Each path below is one point turned by a fixed rotation once a step. After each direction that follows a path, write how fast that rotation turns it, in degrees each step (0 if it stays still).
Each turn is a multiple of 5 degrees from 10 to 175, or 0.
Each row of a path follows its step; steps can be skipped.
path 1
step 0: [ 2.11 -1.54 -1.87  0.36  0.19 -1.53 -0.94 -2.93  3.52 -0.64  0.77  1.14
  0.23 -1.16 -2.48  0.17 -0.44  1.01  0.34 -0.97  2.29  0.00  0.49  0.94
 -1.75  0.22  2.44 -0.92 -1.17 -1.38  1.93  3.04 -1.99 -1.38 -0.42 -1.68
 -0.26  0.56  0.56  1.35 -0.60 -1.45 -1.10  1.34  1.95 -0.58 -0.34 -0.86
 -3.19  0.67  2.63 -0.42  0.36  0.93 -1.49  0.04 -2.12  2.41  1.17  1.31
  0.97 -3.13  0.75 -0.67 -0.63  0.52 -1.28  2.40 -0.02 -1.16 -1.03 -1.27
 -0.13 -2.08 -0.83 -1.57 -2.22]
step 2: [-0.87  2.83  0.53 -1.96  1.60 -0.99 -0.06 -0.45  0.00 -0.17  0.02 -1.50
 -0.99 -0.36  0.55  0.21 -1.94  0.38  0.31 -1.88 -1.86  0.90  0.67 -1.22
  0.96  0.83 -1.01 -2.36  1.99  0.18 -0.73 -2.24  0.46  2.57 -0.30  1.54
  1.16  0.94 -0.13 -2.65  2.74  2.04 -2.85  0.11 -1.69  3.23  1.49 -0.53
 -0.04  0.45 -1.20  0.09  0.90  1.03 -0.29  1.23  2.32  0.56 -0.34 -2.15
  1.77 -1.68  0.30 -1.53 -0.89  0.03  0.91  2.82 -0.64  1.22  0.56  0.80
 -2.22  1.34 -2.05  4.11 -1.05]
step 4: [-0.81 -1.38  1.04  0.13 -2.72  1.50 -0.82  0.86 -0.67 -1.44 -0.36 -1.59
 -1.51  1.08  1.98  1.04 -0.50 -2.45 -0.23  1.63 -1.12 -2.05  0.35  2.27
 -0.67  1.71  2.39 -1.45 -0.77 -0.60  0.54  2.46 -1.10  0.27 -0.13 -2.00
  0.13 -1.00  1.09 -0.82 -3.88 -1.00 -2.26  0.65  1.54  0.83 -0.13  2.80
  0.04  0.37 -0.35  0.09 -0.54 -0.19  1.77  0.64 -3.71 -0.59 -1.70 -0.65
 -3.90  3.21  0.43 -0.09 -2.84 -0.82  1.24  0.94 -0.10  0.23  1.75 -1.39
  1.15  0.07 -1.19 -1.05  0.40]
step 10: [-1.67  0.97  1.54 -0.64  1.06  2.07 -0.70 -0.40 -2.81 -0.85  2.18  2.71
  0.28  0.84  0.31  3.57 -0.33 -0.99  0.08  0.32 -0.96  0.07  0.40  0.86
 -3.62 -1.84  1.75 -0.15 -0.02  1.63  0.98  0.76 -1.06 -0.39  1.02 -0.61
 -1.48  1.24 -0.67 -0.11 -2.78  2.97  0.63 -0.54  1.39 -2.39  0.31 -0.53
  1.47  0.70  2.47  0.20  0.23 -1.20  0.74 -0.61 -2.49 -0.33 -0.98 -0.02
 -3.05  2.97  2.31  0.31 -1.96 -0.20 -0.19 -0.76  1.10 -0.17  1.36  0.21
  3.08 -1.93  1.99 -0.93 -0.69]
step 12: [ 0.36 -0.65 -3.46  1.81  0.57 -2.74 -1.57 -0.49  0.69 -1.25 -0.62  0.32
 -2.07 -1.86 -2.30 -0.16  1.30 -0.33 -2.17 -1.92  0.76  0.29  1.08 -0.71
 -1.79 -0.48 -1.50 -0.69 -2.14  1.27  0.37 -2.11  0.04 -0.23  0.43  3.14
  0.38 -1.28  1.04  0.37  0.04 -2.23  1.85 -0.79  0.06 -2.35  0.19 -2.37
 -1.79  0.07  1.82  1.29 -1.88 -0.11 -0.26  0.53  1.35 -0.51  0.72  0.27
  0.55 -0.13 -0.40 -1.95  3.21  2.00  2.27  0.59 -0.82  2.00 -2.50  1.26
 -0.10  3.91  0.13 -0.57  0.53]
step 14: [-0.15  0.78  0.51 -0.32  2.60  0.11  1.04  0.23  0.01  0.13 -0.40 -0.94
 -1.27  3.17  1.35  1.94  1.55 -0.80 -0.05  1.74 -0.09 -1.45  0.61  1.40
  0.04 -2.47 -1.84  0.36  2.83  1.77 -1.66 -2.17  0.02 -0.43 -1.04 -2.67
 -0.44  1.59 -0.20  0.30  0.57  1.35 -0.07  0.98 -3.31  1.70  0.39 -0.53
 -0.61  2.09 -2.09  1.10  0.82  0.12  0.09 -1.16 -1.18 -0.36  0.23 -0.84
 -1.30 -0.82 -1.97  3.34  0.39 -1.71 -1.29 -1.30 -3.32  0.83 -0.92  2.64
 -1.28 -2.17 -2.70 -0.87  1.83]
step 15: [ 1.47 -2.13 -1.54 -1.22 -2.70 -0.65 -0.03 -1.06 -2.49  0.09 -0.81 -0.33
  0.12  0.92  2.32  0.15  1.53  1.63 -1.17 -0.94  3.12 -1.88 -0.24 -1.96
  0.43  0.37  0.84  0.06  0.37 -0.76  0.60  0.34  1.45  0.56  0.58  0.67
  1.23  0.16 -0.88  2.86 -3.23 -2.45 -0.34 -1.87 -1.05 -0.15  2.33  1.12
 -1.29 -1.84  0.15  3.00  2.15 -0.13 -1.04  1.77 -1.96  0.67 -0.01  4.28
  1.22 -1.58  0.25 -2.08 -0.83 -0.56 -1.31 -0.22 -0.92 -0.58 -1.97  2.08
 -0.99 -1.01 -0.38 -1.81 -1.25]
step 17: [-0.13 -0.53  2.47 -0.83  1.41 -0.61 -0.60 -1.20  1.21  0.31  0.09 -0.37
 -0.75 -1.71 -0.33 -0.41 -0.26  2.02 -1.54 -3.99 -0.34 -0.93  0.56  0.79
  0.12 -1.47 -0.86  0.54  0.51  0.94  0.25 -0.45 -0.39  0.99 -1.17 -1.36
  1.56  0.61 -0.51  0.35  4.98 -0.59 -1.19  4.33  0.69 -0.29  1.97 -1.71
  1.50  1.12  0.28 -2.26  0.39 -0.79 -3.09  0.85  0.35  1.14  2.17 -0.94
  2.07  0.70  0.89  2.47 -2.58 -1.76  1.12  0.58  1.14 -1.10  0.02 -2.67
  0.57 -1.43 -1.20  0.05  1.60]
step 20: [-2.26  0.32  3.39 -0.53 -0.18  2.25 -0.06  2.53  0.06  0.62 -0.36 -3.83
  1.12  2.63  2.67 -0.18  0.37 -0.41 -0.70  0.50 -2.57  1.57  1.52  1.32
  2.44 -1.82 -0.55  0.66  0.41  0.85 -1.58 -0.78  1.35  2.29 -0.44  0.28
 -0.47  0.67 -2.31  0.12  1.03  2.36 -2.01 -2.33 -2.02 -0.91 -1.24  0.23
 -0.24  0.18  0.30 -1.49 -0.24  1.26  0.08  0.90 -0.26 -0.59  0.12 -1.85
  0.52 -2.47  0.15  1.51 -1.25 -2.06 -0.55 -1.87 -1.39 -1.91 -1.08  2.12
  0.47 -0.14 -0.77  2.24  2.01]
Directions:
[-0.23 -0.09  0.18 -0.01  0.36  0.77 -0.07  0.32  0.40 -0.18  0.15 -0.01
  0.45 -0.18  0.42  0.23 -0.35 -0.14  0.45 -0.19  0.12  0.52 -0.12 -0.30
 -0.51 -0.33 -0.49  0.37 -0.55 -0.68  0.00  0.20 -0.60 -0.37  0.11  0.10
 -0.55  0.00  0.56 -0.46  0.22 -0.54  0.35 -0.41 -0.82 -0.03 -0.10  0.48
  0.21  0.33  0.58 -0.16  0.02  0.43 -0.01  0.09 -0.34  0.07  0.68  0.15
 -0.20 -0.15  0.89 -0.06 -0.16 -0.39  0.16  0.43 -0.21  0.15 -0.76 -0.33
 -0.28 -0.28  0.37  0.14  0.15]	110
[ 0.19 -0.51 -0.77  0.27 -0.44 -0.47  0.39 -0.39  0.19  0.26  0.52 -0.12
 -0.45 -0.14  0.37 -0.21  0.11 -0.36 -0.24  0.42 -0.22 -0.56 -0.39  0.49
 -0.05 -0.39 -0.05  0.23  0.36 -0.28  0.24 -0.06 -0.16 -0.07  0.40 -0.40
 -0.26  0.28 -0.38  0.05 -0.17 -0.75  0.45 -0.08 -0.37  0.00 -0.36  0.46
  0.05 -0.57 -0.29 -0.34  0.22  0.07 -0.03 -0.20 -1.11  0.37  0.03 -0.04
 -0.29 -0.45  0.04 -0.49 -0.02  0.23  0.22  0.49  0.73  0.37  0.39  0.24
 -0.55  0.36 -0.22 -0.42  0.31]	100
[ 0.13 -0.45  0.25  0.48  0.20 -0.78 -0.70 -0.29 -0.03 -0.29  0.17  0.33
  0.22 -0.16  0.37 -0.08  0.15 -0.34 -0.82  0.45  0.10 -0.34 -0.34 -0.20
  0.04 -0.20  0.45 -0.11 -0.20  0.28  0.04 -0.07 -0.05  0.16  0.18 -0.09
 -0.12 -0.34  0.11  0.21  0.45  0.09 -0.10 -0.66 -0.44  1.40  0.14 -0.03
 -0.07  0.11  0.00 -0.01  0.54  0.32  0.93 -0.08  0.43  0.03 -0.20  0.10
  0.05  0.66  0.48  0.00 -0.16  0.49  0.10  0.30 -0.68  0.07 -0.38 -0.06
  0.25 -0.08 -0.48 -0.17  0.26]	35
[ 0.36 -0.07 -0.30  0.02 -0.52 -0.23  0.10 -0.11 -0.09 -0.46 -0.39 -0.78
  0.41 -0.26 -0.33  0.28 -0.10 -0.08 -0.35  0.16 -0.05 -0.09 -0.27 -0.20
 -0.77  0.29  0.16 -0.09  0.40 -0.22 -0.40  0.47  0.20  0.58  0.18 -0.44
 -0.48  0.21  0.30 -0.06  0.09 -0.25  0.01  0.24 -0.16 -0.79 -0.49  0.28
 -0.23  0.20  0.06  0.70  0.44  0.34 -0.34  0.03  0.72  0.20  0.38  0.41
 -0.39  0.25 -0.18  0.43 -0.17  0.24 -0.83  0.20 -0.50  0.71  0.70 -0.20
  0.18 -0.47 -0.09 -0.15  0.42]	100
[ 0.06  0.44  0.47  0.57  0.42  0.05 -0.23  0.20 -0.41  0.17 -0.34 -0.34
  0.46 -0.14  0.32 -0.26  0.35  0.07 -0.36  0.28  0.55 -1.13  0.42  0.52
  0.03  0.96 -0.32  0.12  0.04 -0.76  0.35 -0.10 -0.07  0.29  0.01  0.64
 -0.75  0.51  0.12  0.53  0.06  0.06  0.33  0.09  0.35 -0.22  0.08 -0.26
  0.00  0.25 -0.22 -0.49  0.23 -0.17  0.03 -0.33 -0.37 -0.44 -0.08  0.23
  0.50  0.44  0.07  0.11  0.35 -0.48 -0.12  0.43  0.26  0.28 -0.05 -0.28
 -0.41 -0.28 -0.14  0.30 -0.09]	35
[ 0.44 -0.08 -0.85 -0.39 -0.17  0.16  0.17 -0.14 -0.22  0.15 -0.35 -0.21
  0.42 -0.32 -0.57 -0.20 -0.06 -0.24 -0.09 -0.28  0.18  0.73  0.35 -0.48
 -0.45 -0.35  0.08  0.92 -0.06 -0.36  0.23  0.07 -0.10 -0.03  0.45  0.96
  0.20  0.51 -0.07  0.35 -0.29  0.15  0.22  0.00 -0.31  0.50  0.57  0.24
 -0.30 -0.09 -0.63  0.09  0.04 -0.12 -0.54 -0.56  0.23 -0.03 -0.78  0.14
  0.26 -0.04 -0.22  0.10 -0.25  0.04  0.18  0.50 -0.31  0.31 -0.44  0.10
  0.14  0.52 -0.60  0.08 -0.46]	115
[ 0.06  0.26  0.24 -0.39  0.12 -0.37 -0.40 -0.38 -0.35  0.07 -0.07  0.26
  0.45 -0.02 -0.40 -0.03 -0.06 -0.23  0.09  0.03 -0.70  0.54 -0.04  0.68
  0.35  0.01  0.08  0.42  0.28  0.24 -0.35 -0.78  0.18  0.32 -0.27 -0.02
 -0.03 -0.91  0.27  0.20  0.14  0.13  0.60  0.28 -0.24 -0.70  0.34  0.35
 -0.01 -0.10 -0.31 -0.25 -0.24  0.10  0.09  0.00 -0.24  0.23 -0.24  0.24
  0.32 -0.40  1.27  0.25  0.11  0.19  0.20  0.37  0.25  0.36  0.37  0.34
  0.44 -0.80 -0.35  0.52 -0.06]	100
[ 0.16 -0.11  0.26  0.53 -0.13 -0.67  0.13 -0.25  0.60  0.15  0.21  0.52
 -0.13 -0.54 -0.58 -0.23  0.47 -0.08 -0.16 -0.35 -0.17  0.52  0.79 -0.18
 -0.47 -0.63 -0.73 -0.89  0.18 -0.43 -0.21 -0.33 -0.16  0.34  0.27  0.49
  0.12  0.22  0.69 -0.20  0.07 -0.23  0.17 -0.02  0.46  0.15 -0.08  0.22
  0.62 -0.45 -0.07 -0.12 -0.56 -0.30  0.27  0.17 -0.03 -0.20  0.07 -0.02
  0.35  0.02 -0.29  0.45 -0.03  0.49 -0.46  0.35 -0.10 -0.50  0.28 -0.35
 -0.52 -0.41  0.14  0.16  0.20]	65
